rotation ticks, each row followed by its count of ticks:
The counts run from 0 to 751.
[ 12.3   9.4   1.3  -8.5  -4.7  29.1   6.1  21.9 -21.8   0.0  26.9   0.2
  26.2 -26.6  23.0 -18.9  -3.8 -27.6  11.9  27.6  33.0 -10.2 -28.9  -9.7
 -12.7 -16.1 -30.1  -5.0   2.4 -22.6 -41.1 -13.9  26.2  43.9  19.8 -32.4
  16.7   2.1  20.3  -5.7  14.3  10.7   8.4 -24.3   8.3  -7.5 -15.1  48.7
   3.0 -16.1   2.5   5.0 -19.2  25.4  -4.2   2.4 -14.3  60.3] -> 482
[  5.7  23.2 -16.5   0.0 -36.1  -1.0  -6.9  24.5 -16.4   7.4  -4.4 -22.7
  47.4  13.9  46.6 -23.4  -4.0 -13.1 -24.0  20.9  20.4 -11.3 -34.8   0.6
  -0.9  -6.9 -31.6  12.3   8.8 -16.4 -23.8 -13.7   9.3  31.7  25.6 -18.9
   4.9   5.4  -0.7 -12.6  14.4   2.2  -8.4 -14.1 -11.3   9.3  -5.7  54.6
   0.9  -3.8 -38.6 -14.5   1.9  36.5 -15.0  20.7 -13.9  62.6] -> 514
[ -6.4  30.9   0.0  -0.2 -32.9 -22.2 -10.1  39.7 -17.4  20.7 -31.9  -6.3
  38.8  16.3  23.8  -9.8  -8.0 -30.1  10.7  12.1 -18.7  11.0 -23.0  -7.0
   1.5  -2.6  -4.1  19.6  11.0 -47.2 -17.3  -9.2  49.3  28.1  36.8 -17.3
  17.4  -1.1   2.2   5.8  26.1 -17.7  -5.2  -5.9  19.7   9.8  26.8  27.7
 -27.9 -10.4 -36.6   9.3  -5.6  17.0  15.9 -13.3 -31.6  44.5] -> 560
[ 17.5  27.5 -26.1  46.7  -9.1   8.8 -36.3   7.9   5.8  -3.1 -12.0  -2.6
  16.8   5.8  40.5  28.1   1.5 -26.3  -2.0  11.6 -26.9   7.9 -18.3 -21.1
 -26.7  -5.1 -15.3   0.3 -19.6 -27.6 -40.1  -4.3  28.9  24.8  26.1 -18.8
  23.3  -2.7  -8.1 -28.5  30.7 -13.9 -18.1 -14.6  27.4  16.6   6.9  47.7
  -5.3  -8.7 -14.9  -0.8  -7.7  20.6  30.6  -0.5  16.4  41.5] -> 56
[ 13.6  36.3 -11.7  -9.6 -35.7   5.7 -18.1  22.4   7.2  -8.1  30.5  -1.5
  13.0 -22.3  55.0 -31.6 -13.2  -4.3 -18.8  18.0   9.5  -7.4 -18.0   9.7
 -31.4  -1.6 -35.8   7.6 -16.3 -10.4 -49.1 -12.6  17.2  13.0  16.2  -2.5
   2.8   0.0   0.8 -13.9  36.1  11.7 -16.4   1.9  25.1   8.1  14.3  40.4
 -25.7  -4.8 -29.3 -11.4   2.2  39.5  17.4  13.7 -15.1  45.4] -> 719
[ -7.0  33.3   5.0  15.9 -22.7  -6.8  -7.1   2.9  -1.4  -9.2  12.4  -7.8
  25.7 -16.7  43.6   4.1   2.8 -23.6  -7.6  27.4   3.2   5.0 -20.9  14.4
  -3.2  -8.2 -41.6  -1.3   8.9 -21.6 -46.5  -0.1  32.9  44.3  20.4  -9.2
  14.9 -21.2 -32.5   0.4  48.0  -4.0 -14.4  -4.7  29.4  25.1  -6.3  37.7
 -49.3   0.1 -14.8  -3.5   4.2   2.2  -3.6  -4.9   7.0  45.6] -> 381
[ -3.4  39.2   7.4  17.3 -19.8 -22.3 -20.5  19.2  10.0  -3.8 -16.0  -7.8
  23.5 -11.2  35.6  10.8  -5.2 -36.1  20.0  18.8 -16.0  26.1  -8.8  -4.4
 -13.0  -2.8 -11.8  -3.4 -10.7 -36.5 -38.8  -1.5  48.2  37.4  24.6 -22.9
  25.6 -19.3  -9.5   3.3  43.2 -15.0 -18.7 -10.2  35.3   6.5  19.3  23.1
 -33.0 -17.2 -17.8  13.9   3.7   1.0  31.1  -4.5  -1.0  33.1] -> 13
[-14.1  24.9  -7.2   0.8 -11.2  26.4  -8.2   3.0   6.0 -11.4  14.4 -17.0
  13.6 -47.3  33.4   5.0  -0.1 -31.6  -7.0  39.7   0.6   5.9 -19.0   3.3
 -20.8 -12.3 -20.9 -15.4 -17.8 -37.4 -46.0  -1.2  42.0  21.8  22.3  -3.4
  19.2 -20.8 -26.4   4.5  42.8   2.6  -6.6  -6.3  32.5   2.8  -3.4  36.1
 -26.3 -19.8 -20.3  -6.1  11.2 -14.4  13.0   6.6   5.1  49.3] -> 30
[ -7.0   5.9 -14.1  29.1 -31.5  16.9 -23.2   8.7   2.9 -26.0  10.4  -6.8
  35.4 -27.7  32.1  13.9  -6.1 -45.7 -22.2  20.6 -20.1   1.9 -19.8   2.1
 -16.8  -9.2 -27.1   5.2   1.4 -39.5 -37.6 -12.5  18.2  23.3   9.5 -11.1
  24.5  -4.0 -23.6 -36.1  25.5   3.5 -33.2  -7.7  28.3  18.3  -9.5  33.4
 -21.5  -7.9  -6.2 -17.3  -6.9  -5.8  28.3  -4.2  13.8  51.6] -> 410
[  5.8  23.5  -8.8  40.7  -0.4  24.0 -17.5  16.4  -2.0  -2.9  -9.7  -3.9
  16.3 -10.7  18.8  12.3  -6.3 -38.0  10.9  28.7 -14.5   7.8 -25.4 -14.4
 -10.1  20.2 -25.4   7.0 -28.1 -46.0 -44.6 -21.1  18.4  26.6  11.1 -31.1
  23.5  -5.0  -7.8 -18.0  17.5   2.8 -25.2 -11.8  31.7  21.5  -6.6  20.3
  16.6 -15.4 -10.4   3.3   4.4   6.4  20.8 -32.4  21.3  57.9] -> 635
[  7.0  -2.1 -15.0   3.8 -29.7  39.8  -4.5  24.9 -11.8 -20.7  21.8  13.3
  24.4 -27.0  22.0 -10.7 -18.7 -56.9 -23.9  19.9  -9.3  -3.9 -16.0  -6.9
 -22.2  -9.5 -25.9 -10.6   1.3 -33.0 -38.5 -15.1  17.3   6.3   4.9 -16.5
  23.1  12.0   3.4 -30.1  12.6   3.9  -3.6  -0.6  31.6  -2.3 -10.7  49.4
  -5.6 -26.6  -5.6 -12.1 -28.5  -5.7  16.9  -4.4  -4.2  64.3] -> 447
[-20.9  29.4  14.7  26.0  -1.1 -13.2  -8.4   8.3   1.3 -12.6  -9.7  -2.3
  43.6 -17.1  26.5   8.8  -6.7 -43.0  20.2  39.8   2.6  15.9 -20.3  -8.0
   0.4   6.4 -18.3  -7.2  -6.9 -44.9 -44.6  -4.3  35.4  33.0  24.0 -24.3
  28.8 -17.6 -26.8  12.1  30.8 -11.2 -20.7 -23.8  16.2   5.6 -12.1  16.0
   0.8 -15.8 -24.9  12.2  10.1  11.2   1.2 -18.2  -4.1  56.3] -> 599
[ 19.4   7.8  -9.3  16.7 -35.2  23.2  -9.5  12.9 -15.6 -23.5  24.0  27.8
  12.9   4.7  33.5 -16.2 -21.6 -27.3 -20.9  19.1 -12.0 -13.6 -22.4  -8.5
 -24.0  16.4 -29.8   1.4 -10.8 -16.1 -53.2 -24.2   3.4   6.6  -6.9  -9.0
  14.5  21.3   3.1 -36.2  17.9   8.8 -11.5  -9.5  24.2  11.2  -8.8  50.1
  -2.8 -23.4 -21.1  -6.3 -23.5  19.2   3.1 -19.1   2.4  60.9] -> 90
[ -3.3  19.2 -23.5  -6.6 -27.4  16.7 -31.0  34.9  -2.9  18.3   9.9 -16.6
  45.7 -27.7  28.0 -19.3   5.5  -8.5   5.2  13.7  -0.4 -11.0 -31.5   3.6
 -13.6 -17.2 -20.5  30.6  -7.3 -47.1 -14.9 -21.1  34.1  23.8  37.8 -13.1
   8.6  14.5   8.4 -17.6  20.9  14.6 -13.6  -1.5  14.2   4.5  20.3  31.3
 -12.0   9.3 -18.2 -14.7  -5.7  41.3  32.2   4.9 -30.8  46.7] -> 173
[ -3.7  31.0   9.9   8.5 -22.6 -17.7 -22.2  30.2  11.0  -9.4  -8.1  -9.9
  25.7 -18.4  29.1   2.0 -10.7 -35.7  14.7  24.5 -18.2  29.2 -11.6   5.4
 -21.3   6.0 -10.7   1.7 -20.7 -44.1 -40.0  -7.9  45.3  26.7  18.4 -23.1
  22.7 -16.7  -2.4  -1.4  41.2  -6.9 -27.9 -11.3  37.7  -3.1  21.3  14.0
 -24.9 -22.5 -24.0   5.2   4.8   2.2  42.6  -5.9  -4.2  39.3] -> 6
[  3.8 -11.4  -8.8   1.4 -23.8  40.4  -6.5  23.9 -16.4 -21.4  25.5  10.6
  30.2 -33.4  19.0  -3.9 -10.6 -46.5  -5.4  25.9  -6.9  -3.9 -23.2 -11.0
 -24.6 -13.1 -18.7  -8.1  -3.2 -35.1 -42.1 -17.9  25.3  17.9   3.3 -21.5
  24.5  14.4  10.5 -28.7  19.4   9.6  -8.7 -17.1  23.9 -14.4 -16.4  41.9
  -6.4 -30.7  -3.0  -3.8 -27.4  -3.6  26.6  -2.4  -0.4  56.0] -> 446
[ 13.5  19.2  20.2   8.6 -31.5   8.3   7.9  23.5 -13.0 -23.8  16.5  13.1
   6.9  -5.9  31.2 -21.5 -22.2 -28.5   0.7  31.7   2.5   5.2 -25.8   5.3
 -17.7  28.7 -33.3  -1.1 -23.8 -15.8 -57.0 -25.3   9.1  32.1 -16.4 -30.9
  16.1  -1.0  12.2 -15.4  24.1  14.9 -20.1 -15.6  26.1   0.2  -7.1  28.0
  -6.3 -29.4 -17.3   6.0  -3.0   5.1   8.5 -20.3  12.3  60.1] -> 680
[-16.6  17.3 -20.1   2.3 -26.4  30.6 -17.1  -1.3   4.6 -13.8  29.7 -10.3
  23.2 -40.4  36.9  -1.0   4.6 -15.9 -19.9  32.1  -5.8 -12.6 -21.6  10.2
 -19.4 -15.8 -30.0   1.7  -7.1 -34.6 -40.8 -15.2  29.8  17.3  16.3   6.4
  13.1   0.4 -28.2 -15.8  43.6   9.5 -13.6  -2.3  30.1  16.6  -7.2  37.0
 -31.6  -4.2 -17.6 -16.5   4.3  -1.4  15.4   3.1   1.2  47.5] -> 396
[  5.5  46.0   5.3  11.9 -34.3 -22.6 -19.6  15.9  10.9 -15.6  11.1   3.6
  20.5  -7.0  53.8 -15.3 -21.8 -19.9 -15.5  13.0  -7.0  14.7  -8.0  15.9
 -17.6   5.7 -37.8   1.5  -5.8 -19.6 -53.7  -1.5  12.8  14.2  17.5  -2.0
  12.2 -15.4 -22.4  -4.1  41.1  -7.2 -28.8   7.2  38.4  26.9  18.5  31.5
 -40.8  -2.8 -27.8  -1.1   5.0  29.7   9.2  -2.9  -6.1  41.3] -> 368
[ -2.0  26.7  -0.7   8.6   6.7  36.7  -0.1   6.9 -11.2  -8.3   4.3  -1.3
  22.7 -31.0  22.0 -10.2 -11.9 -37.4   2.0  45.3  19.9  -2.7 -27.6 -13.6
  -9.4   9.1 -28.5 -11.2 -18.4 -38.9 -51.5 -17.4  15.0  12.7  21.7 -17.2
  18.7  -4.4 -15.1   7.4  15.9   6.9   0.3 -10.9  17.0   7.9 -21.3  33.0
  32.3 -21.0 -18.2  -0.8   4.8  14.6 -16.3 -22.6  -3.3  69.3] -> 264
[  9.8  23.5 -28.2  31.1 -26.8  20.3 -19.9  -1.8  -1.6 -11.4  -5.8  -3.7
  15.0   9.4  49.1  17.4  -1.7 -24.0 -26.2  19.0 -18.0  -5.2 -20.8 -15.9
 -22.2  -3.3 -16.6 -12.5  -8.0 -19.1 -40.1  -6.0  21.4  17.9  16.5  -5.4
  16.9   4.6 -22.2 -35.1  33.7  -9.2 -10.0 -13.4  20.6  13.4  -7.3  58.8
 -11.3 -18.7 -32.6 -12.4  -3.3   1.9   1.2  16.7  22.0  53.6] -> 61
[ 20.2  12.9 -14.9  14.4 -38.3  21.2 -18.4  15.0 -13.5 -14.7  19.7  22.7
   9.0  12.0  40.1 -12.6 -19.1 -16.5 -14.6  16.6 -15.9 -13.6 -22.3 -15.6
 -33.7   9.1 -20.7   2.0 -15.8 -14.1 -52.5 -24.0  11.5   1.2   0.6 -13.0
  14.6  29.7  11.6 -36.7  18.5   3.1 -12.1 -13.6  22.6   2.7  -2.9  54.3
   3.8 -29.6 -28.9  -3.4 -23.2  29.8  14.7  -2.0   0.6  52.5] -> 91
[  7.0  29.8 -10.9   0.9 -21.0  -8.4 -12.2  24.9 -13.6  21.7  11.4  -5.4
  35.5   0.7  42.3 -12.2   6.9   1.4  10.3   9.0  11.3  -6.2 -30.7  -2.6
  -5.5 -16.6 -29.3  23.2  18.9 -15.8 -26.1  -6.0  32.6  46.3  40.3 -22.4
   8.5   4.9   2.5  -2.6  32.5   0.5  -4.9 -11.3   5.4  15.2   8.3  49.1
 -25.5  10.9 -14.6   1.3 -14.7  57.4   3.5  -1.1 -29.8  41.4] -> 158
[-11.4  30.2  17.5   2.3 -34.7  -5.9  -5.9  25.2   2.5 -20.8   5.0   1.9
  23.5 -21.0  26.4 -14.8 -24.3 -40.4  -6.3  30.7 -15.1  22.1 -12.1  14.7
 -10.3  17.5 -25.3  -0.3 -16.0 -43.8 -44.9 -11.9  26.4  12.9   5.1  -6.9
  20.8 -19.1 -18.0   7.4  33.0   4.6 -23.8   7.4  39.3  14.9  13.4  11.0
 -28.8 -17.1 -27.0  -1.4   8.0  -6.5  16.3 -21.9  -4.3  52.6] -> 1
[ 16.2   8.0 -21.2   9.7 -16.7  30.5 -17.1  15.6 -17.9   3.3  18.2  29.9
  14.5  -4.7  19.9  -6.0 -10.5 -32.4   6.0   8.5 -20.9  -6.6 -18.0 -22.6
 -27.2  -9.1 -11.6   4.8  -0.6 -36.1 -44.3 -16.4  35.0  10.4  20.9 -13.6
  23.0  24.9   9.0 -20.9  21.9  -3.8   7.3  -6.3  42.2  10.4   2.5  48.3
  -8.8 -22.1  -5.2   4.0 -41.3  21.3  22.3 -29.0 -17.7  45.5] -> 443
[  6.2  25.3 -18.3  31.5 -29.1  17.7  -6.3  10.8 -10.2 -15.2 -21.0 -10.0
  12.4  10.2  40.9  10.0  -8.2 -32.6 -25.9  34.6 -20.6  -2.5 -29.6 -10.0
 -12.7  15.8 -21.5 -12.6 -25.1 -24.9 -43.0 -10.8  15.4  15.5  10.1 -18.8
  15.6   1.9 -16.4 -25.4  15.0  -3.7 -10.2 -16.6  10.1   5.9  -9.0  48.6
   7.7 -27.8 -39.6  -7.7  10.8  -6.9  -5.8   5.3  23.4  63.4] -> 645
[ 12.9  10.3   3.1   4.7 -22.7   2.6   5.2  12.1 -20.4 -19.3  17.5  12.4
  31.7   3.0  38.9 -12.1 -15.2 -42.2 -10.2  22.0  19.3   0.1 -22.0 -11.9
  -9.0 -13.4 -29.7 -19.1  22.1 -12.9 -46.1  -4.8  15.1  31.0  10.7 -29.1
  25.0   4.3   0.4 -13.5  14.4  -6.7   5.7 -26.8   8.2  -3.4 -25.1  59.3
  -6.7 -22.3 -13.3   5.9 -26.6  17.8 -22.0   2.1  -8.7  66.1] -> 469
[ -0.8  26.2 -10.5  -9.8 -28.7   7.0  -1.5  20.5 -16.3  14.0  10.8 -10.0
  38.5 -10.2  33.0 -27.1  -1.5 -16.5 -19.6  14.1  15.3  -9.8 -33.0  10.3
   5.6 -17.9 -41.1  22.1  20.4 -29.3 -27.8  -7.8  15.8  27.1  34.5  -3.1
  10.3  -2.5 -14.8  -2.1  23.2   3.6   1.5  10.7  15.3  34.0   4.2  50.6
 -32.6  10.6 -14.5 -16.3  -3.5  31.5 -13.3  -6.2 -26.5  54.2] -> 163
[ 18.4  12.2 -10.0  -4.1 -15.3  30.1  -4.2  36.2  -8.7  -1.5  19.0 -11.1
  29.7 -28.7  29.0 -32.9 -18.7 -40.4 -21.3  14.8  29.2  -3.8 -24.0  -2.7
 -15.2 -11.9 -43.9   1.7  -1.0 -28.0 -36.8 -14.9  -3.2  17.7  21.4 -24.6
  12.1  -4.3  14.6  -9.3   6.3  10.4  -5.0   3.4  16.0   7.7   0.5  44.1
   8.5 -14.7  -1.7 -12.1  -9.6  28.9  -5.3  -1.0 -15.1  69.3] -> 491
[ -3.2  -6.0  -7.9  -0.1 -25.7  45.1  -1.3  11.1 -21.7 -17.0  22.7  12.0
  27.6 -25.4  19.8   0.3  -1.0 -38.9  -5.0  26.0  -9.3 -16.2 -25.5  -8.9
 -16.1 -16.9 -17.1  -6.3   3.5 -30.3 -45.6 -16.4  36.2  25.5   8.5 -15.8
  25.1  22.3  -5.4 -24.6  26.2   5.6   3.3 -18.9  22.5  -6.5 -20.6  50.7
 -15.6 -26.0  -5.7  -7.7 -27.9 -10.7  13.5  -4.9   0.4  54.7] -> 439
[  0.1  38.8 -24.6   6.1 -25.4   1.1 -25.2   7.1   8.4   5.9   3.4 -11.9
  20.7  -9.3  52.1   9.4   8.5  -3.4  -5.2  15.8 -11.2  -3.2 -17.5  -2.7
 -24.2 -18.2 -16.6   0.5  -8.9 -24.4 -37.6   3.9  47.4  31.5  38.6  -1.0
  11.7  -5.5 -17.5 -10.8  50.0  -6.0  -8.3  -4.3  29.2  11.9  14.1  48.9
 -39.3  -3.3 -33.1  -4.2   3.1  19.0  20.5  21.2  -7.9  33.1] -> 384
[ 28.1   8.2   1.8  22.3 -21.5   0.8  -7.6  26.2 -21.6  -5.5   7.1  13.5
  17.3  18.0  31.9  -0.6 -12.7 -37.3  10.1   7.8  -9.8   9.9 -16.2 -12.1
 -18.0   9.0 -22.4   6.4   0.1 -18.8 -43.8 -16.7  20.9  47.5  -1.2 -42.8
  24.5   6.4  25.9 -30.7  18.6   0.9 -13.6 -25.8  26.9   2.9  -1.1  48.7
 -13.4 -20.9   3.4  10.4 -29.5  20.8  21.3 -13.5   8.3  48.4] -> 101
[ -5.9  16.3 -15.1   6.0 -36.8   9.5  -5.4  16.9 -11.8   2.3  11.4 -20.0
  33.6 -20.6  37.7   2.2  12.9 -22.9 -20.4  16.4   1.2   1.5 -25.7  15.7
   3.7 -20.8 -38.9  16.7  14.7 -28.0 -28.8  -5.6  32.0  53.2  16.8 -15.5
  13.0 -13.4 -14.6 -15.1  36.9   5.8 -11.3  -0.1  22.8  24.9  -0.4  40.9
 -54.9   4.8  -1.1 -16.4   0.5  -0.6  12.6   4.8   7.0  44.1] -> 746
